In the data rows, the value 128 means zero.
Each pair is two rows. How far apart are they, by a hidden measure? 0 means very close, and 40 very far. Two or three weighted sums of its numbers give each row a place; it is the straight-line distance between the places.
[ 99 126  82 129 138 162 166 129 115 108  89 104 114 110 137 124]
[160 156 109 125 176 182 105 172 144  89 102 130  93  93 123 139] 4
[187 170  86 103 100 162 141 114 102 104 103 106 121 158 172 114]
[193 106 111 158 120 118  66 142  77 133 108 164 159 104 145 165] 19
[121 136 128 106 137 100 114 141 134 130 123  98 144 145 162 141]
[126  69  95 175 101  67 109 187  93 117 196 144 152 118 125 133] 16
[140 130 116 148 160 176  99 175 133  89 127 133 105 100  99  79]
[117 177 183  91 137  96 111  84 196 207 112 109 153  95  74 135] 7
[122 127 117 158  67  97 153 112 133  99 123  98 143 149 198 107]
[170  69 131 190 171 117  77 111  96 149 126 142 153 110 123 157] 18
[104 146 199 104 170  97 136 139 151 215 113 101  90  91 123 174]
[131 143 161 142 118  79 115 124 168 181 143 137 160 140  88 111] 12
[112 124 128  87 116 131 130 104 105 134 111 137 175 157 149 177]
[ 99 136 120  68 168 146 192 154 143 126 130 103 116  81 134 159] 3
[138  90 118 138  98  79 126 178 125  74 180 116 146 115 178 116]
[ 97  76 113 142 176 127 107 154  68 104 188 169  99 132  86 181] 4
[129 155 190 108 153 129 157 134 144 171 118 149  75 120 130 177]
[144 133 143 141 135 122 145 135 125 119  96 123 118 103 146 113] 5
[146 123 115  83 117 157 154 101 110 144 132 104 162 124 123 119]
[115 199 202  94  90  97 136  81 176 195 107 109 136 120 153 138] 26
[141 150 121 134  59  80 141 107 160  81 173 126 180 168 142  75]
[ 95  85 166 191 127  83 114 133 143 156 123 129 131  85  91 145] 32
[135 163 219  77 206 147 149 118 150 156 128 141  88 113 124 166]
[158 145 114 148 113 141 156 186 149 106 121 127  62 115 144 109] 16
[112 104 143 138 129  98 126 136 138 171 173 153 141 136 103 153]
[189 112 111 185  98 126  76 148  60 142  90 138 150 125 149 156] 7
[124 111 110 131 132 133  86 122 112 123 143 121 142 137 110 115]
[110  96 122  71 151 113 112 110  99 148 173 161 188 120  94 157] 6
[129 118 122 160 142 148 117 133  94 135 134 110 133 116 119 124]
[109  54 101 132 146 124 180  72 126 127 142  97 141  97  64  77] 19
[ 96  77 101  66 135 151 180  93 146 140 134 110 172  95  87  81]
[145 133 146 141 145 124 143 147 149 105 139 141  86 103 100 153] 11
[110 104 197  71 210 134  95 138 119 123 181 174 105  96  71 171]
[149 155 100 137  86 152  99 132 122 147  92 123 122 157 153 135] 18
[113  88  82 171 145 107 111 192  61 113 186 144 112 151 133 149]
[128 107 104 134 164 121 108 152 136 120 144 132 129  77  75  67] 10
[117 139 114 101 138 158 148 119 153  97 108 119 142 118  95  95]
[125  65 128 117 162 122 148  73  86 158 110 153 184  91 130 204] 27
[ 98 179 202  98 134 126 139 100 147 190  81 120  94 138 143 148]
[ 83 159 120 174 119 106 157 124 114 151 104 137 114 160 142 159] 12
[140 112 167 145 134  79 111 176 146 155 160 109 125  70 127 146]
[150  51  78 153 150 145 140 136  64 164 123 105 136  86 128 135] 14
[122  64  86 142 135 153 180  88  80 137 129 100 144 128 106 119]
[129 126 138 125 114 134 147  72 112 141  89 133 176 122 170 145] 18
[ 85  90  87 151 152 118 128 160  61 101 192 140  70 165 121 183]
[203 112 119 151  97 107  93  87  88 160  99 136 197 147 159 151] 18
[116 145 163 122 158 138 169 143 107 110 142 137  87 162 166 162]
[125 132 142 115 107 112 144 106 138 118 128 143 108 160 136 151] 19
[136 160  85 121 109 156 102 131 100 118 127 150 162 170 169 119]
[120 142 210 104 137 124 156 135 158 128 126 139 102  74 160 153] 36
[120 112 146 137 127 119  85 117 109 153 113 110 147 148 115 153]
[104 204 113  32 112 201 170 114 157 103  98 109 141 110 131 133] 14
[159 171 141 135  60  89 146 105 180 155  93  80 139 136 188 109]
[118  86 131 125 145 108  97 139 144 121 157 123 142 110  64 114] 26
[150 115 115 123 134 134 113 134 169 113 107 125 135 111  92  73]
[125 148 138  79 155 131 141 160 210 112 124 145 143  47  63  90] 3
[117 107 147 118 163 112 121 141 101 112 187 165 120 149 124 154]
[131 111 172 111 210 104 104 182 154 184 132 129 127  68  79 153] 10
[ 99  88  90  96 155 176 178 124 136 104 129  93 110 123  69  69]
[154 125  88 109 114 153 130  89  81 136  94 113 160 129 163 163] 13
[130 146 124  86 125 123 135 161 164 131 152 121 116 127 103  84]
[136 195  91 118  70 147 109  99 102 136  79 119 125 196 206 106] 30
[125 213 117 100 107 190 111 130 227  95 118 124 157 112 105 126]
[ 83 125  93  78 175 185 222 139 116  95 115 114 100 107 133 133] 11
[109 123 179 130 166  87  99 155 149 206 157 122 109  91  91 164]
[149 138 135 137 131 147  74 210 155  96 115 140 102 102 113 134] 12
[133 107 146 176 144  97  98 106 125 122 110 124 147 106 104 125]
[177 164 124 124 108 147  61 147 126 120  89 142 162 105 138 156] 7
[ 74 145  94  79 126 216 199 108 157 109 101 105  91 125 114  76]
[154 152 142 142 102 135 153 134 132 124 109 142 104 160 159 163] 9
[148  94 130 119 131  92 104 157 104 105 203 156 168 122 141 102]
[146 113 127 131  79  85 114 152 136  95 164 137 163 135 154 102] 10
[160 172 136 162 148 133  70 188 137  89  91 125 112 118 147 126]
[148 144 137 188 127 155  60 167  97 101 116 136 106 126 142 179] 19
[129 140 136 128 108 141 116 135 134 106 119 132  95 127 124 116]
[100 131 113 115 137 124 111 106 106 123 162 144 167 114 126 127] 19
[101 139  99 140 121 115 127 132 121 142 136 118 123 169 156 133]
[118  86 113 108 153 124  87 146  94  99 210 161 121 168  95 147] 23
[130 177 241  94 127 124 159 103 153 166  93 133  98  97 153 127]
[155 116 161 167 129 113 118 123 171 141  94 110  90 114 116 105] 14
[143 115 119 159 133 131 126 199 171 105 142 117  81 139  96  78]
[ 98 134 109 141 146 129  99 136 116 106 163 130 115 145 121 116] 24
[130  97 141 140 146  77 122 185 132 167 173 141 126  92  95 144]
[121  57  51 208 106  67 135 181  70  90 184 154 100 159 137 160] 2
[107  82  92 130 136 120 121 147  58  83 185 176  80 178 132 167]
[129 128 135 126 119 148 129  90 105 134  84 127 157 134 162 130] 18
[162 150 135 119 106 127 171 145 149 120 131 126 103 126 172 135]
[180 132 155 166 143 114  89 148 160 114 134 166 168 107  87  93] 6
[ 87 136 125 126  99 141 104  83 102 127 111 126 188 129 150 109]
[136 166 100 115 116 157  98 115 127 115 123  98 143 152 143 100] 9
[104  60 120  68 152 155 195  82 121 133 146 111 136  53  98  92]
[109  83  96 101 114 151 177  66  65 150 103 105 168 117 132 132] 11
[118 142 148 145 106 130 136 107 144 154  90 102  95 130 150 141]
[109 158 216  77 162 178 150  75 136 139  91 149  85 128 156 150] 8
[135 156  95 150 145 142 125 179 151 114 137 124  82 129 140  99]
[ 88 122  85 120 135 128 112  96  96 163 112 154 189 161 138 108] 6
[150 182 218  94 112 142 136 107 189 124 142 137 161 133 160 108]
[100 152 126 141 114 138 123  98 121 118 118 101 145 143 140  97] 19
[ 93  47 102 122 146 113 187 114 112 151 154 116 128 107  78 107]
[ 96 164 205 134 154 108 162 132 147 188  98 115  50 111 151 175] 27
[ 77 125 121 127 117 112 101 120 120 148 157 158 144 199  87 111]
[130  77 115 139 153 125 144 151 179 129 154 108 107  68  52  70] 34
[125 139 139 113 100 131 143 126 132 144 132 110 128 125 153 117]
[177 175 100 159 125 164  68 177 108  96  82 150 136 128 148 166] 11
[147  67  70 134 142 136 171  99  51 151 110 117 124 118 136 160]
[ 66 160 122 158  99 100 167 102 126 185  78 112 109 180 145 140] 34
[149 161 150 105 121 143 169 147 139 111 134 115  87 147 146 104]
[135 125 163 111 160 117 125 118 149 139 138 131 125 111 123 121] 4
[123 104 152  98 188 140 101 160 138 104 188 173 105 106 113 133]
[118 156 200  90 172 122 113 104 160 172 148 139 149 132  84 112] 16
[137 107  68 139 118 152 156  96 130 115 113 124 143 120 105 108]
[113 102 131 126 149  92 139  79 126 143 106 150 179  93 121 162] 1
[144 125 109 115 132 161 159  97  64 135  84 127 185 142 159 143]
[120 167 196  92 126 124 117 105 185 155 148 152 158 145 107  95] 18
[118 142 137 115 142 146 135 153 144 117 126 140  93 123 140  98]
[134 152  82 111 100 158 113 171 112 130 146 131 117 169 144 106] 5
[157 109 150  98 125 126 119  91 180 144 133 135 184  87  62  85]
[146 129 186  91 180 126  69 149 135 122 198 171 131 108  95 118] 23
[127 122 130 194  63 114 136 128 142 160 132 134 133 145 148 122]
[123 133 117 139 164 115 117 111 111 167 151 159  93 188  95 150] 27
[118  98 169 124 160 100 152 107 135 138 119 156 126  93 105 123]
[158 108 104 118 132 152 127  81 112 143 115 148 196 105 124 129] 13
[104 124  85 117 145 160 167 131 137 133 133  95 100 108  70  74]
[128 101 101 101 147 128 118 105 110 136 134 142 171 113 126 162] 12
[ 66 111 118 185 168  99 136 139  83 179 151 158  75 160 113 179]
[139 152 134 149  31  66 135 118 144 152 105  84 138 124 172 121] 26
[157 122 130 123  71 100 107 106 171  78 169 148 193 107 158  98]
[129 118 133 114 160 126 134 150 110 101 173 146 126  98  78 127] 3
[150 142 170  88 127 122 110 124 148 100 165 149 150 109 165 105]
[102 151  85  75 145 198 172 142 147 115 114 100  91 143 157 132] 12
[135 150 180 103 173 109 112 139 151 141 190 178 159 109  88 120]
[ 84 156 159 153 113  70 153  92 139 187 101 116  92 173 154 156] 9
[164 135 133 179 144 140  48 153 107 101  93 142 139  95 132 154]
[ 96 153 102  70 139 187 181 151 155 107  96 109 104 130 131 104] 5
[134 136 144 118 141  99  98 153 153 145 171 138 133  94 106 146]
[126 145 147  98 141 145 141 127 177  94 138 131 141 100  93  92] 8
[115 120 145 147  99 111 129 128 114 153  90 123 121 139 153 131]
[160 150 108 133  74 117 138 100 116 144 101 103 117 172 187 124] 15
[132 155  99  77 124 142 119  89 109 136 111 127 162 159 165 126]
[131 139 135 150 124 130 127 171 145 133 120 112  90 148 134 107] 18
[132 141 110 115 122 171 140 170 107 122 157 148 101 131 118 122]
[163 167  77  71  91 140 132 166 142 104 139 106 124 191 175  91] 13
[106 134 118 156  82 124 138  88  98  89 131 110 104 203 175 143]
[ 77 104 108 103 140 151 203 124 119 133 127  93 101 131 117 107] 13
[182 113 114 189 107 150  36 136  68 109 100 140 154 148 169 192]
[157 155  81  53 121 154 127 124 106 122 144 130 134 172 163 134] 29
[118 133 127 130 103 128 136  98 106 109 142 136 126 159 157 150]
[117 141 206  82 156 112 124 141 173 149 157 178 128  92 105 124] 3
[143 158 123  84 105 152 162 114 124 138 110 135 121 138 148 161]
[117 152 195  81 137 143 110  43 151 153 141 147 133 140  89 100] 15
[ 95 164 154 181  97 110 166 100 140 153  65  83 124 150 142 153]
[152 130  83 200 115 135  78 117  77 102  68 147 125 164 163 155] 15
[165 134 141 126 109 123 101 101 128 146 114 147 154 117 129 120]
[151 119 166 119 135  85 121 181 170 178 184 135 135  86 124 159] 18
[163  71 143 150 175 122  74 136 158 158 154 135 182  63  53  73]
[155 133 163  75 182 141 117 143 134 132 162 148  98 118 145 139] 18
[ 81 151 132 145 167 131 119  97 114 208  97 128  81 221 106 164]
[123 106 111 132 116 133 128 118 109 121 138 137 157 104 130 141] 34
[ 91 142  70 115 136 189 165 122  70 147  77  92  95 153 198 153]
[142 121  83 120 164 162 137 157 128  98 105 139  80 102 131 108] 10
[134 162 118 127 105 182 114 133 115 140 115 119  98 140 152 104]
[145  96 120 173 119 147 120 131 108 154 116  97 126 135 117 109] 28
[148  68  97 175 113  73  94 190  89 119 204 148 150 142 120 141]
[109 154 108 112  77 112 149  84 131 133 112 114 123 177 156 138] 20
[159 145 119 146 126 146 144 167 170  97 128 104  77 110 122  96]
[173 129 119 120 145 151 107 179 215  90 163 170 143  55  58  72] 4
[160 185 105 102  90 188 104 130 177  97  95 135 145 112  97 133]
[174 129 146  99 103 133 123 128 159  78 193 158 192  74 136 100] 9
[129 114  89 176  41  81 169 101 104 100 120  97 129 191 217 147]
[ 98 108 129 114 116 119 159  97 161 126 137 116 174 109  76  81] 5
[133 140 130 139 110 130 134 118 113 121  98 136 149 124 141 121]
[ 56 122 166 146 130 110 175 133  98 132 114 134  69 154 177 164] 5
[ 89 167 205 139 122  93 177 136 143 179  77 101  80 125 184 183]
[154 117 139 144 127 146  93 123 161 117 114 128 166 119  84  89] 11
[164 111  97 161  60  44 124 128 174 112 165 111 204 142 142  87]
[131 110 160 104 130 108 101 148 139  86 179 150 140 102 152 131] 13
[129  89 135 104 123 122 171 123 114 136 142 120 154  79  96 129]
[155 131 123 110 109 152 126 103 159 135  98 109 178  86 112 101] 14
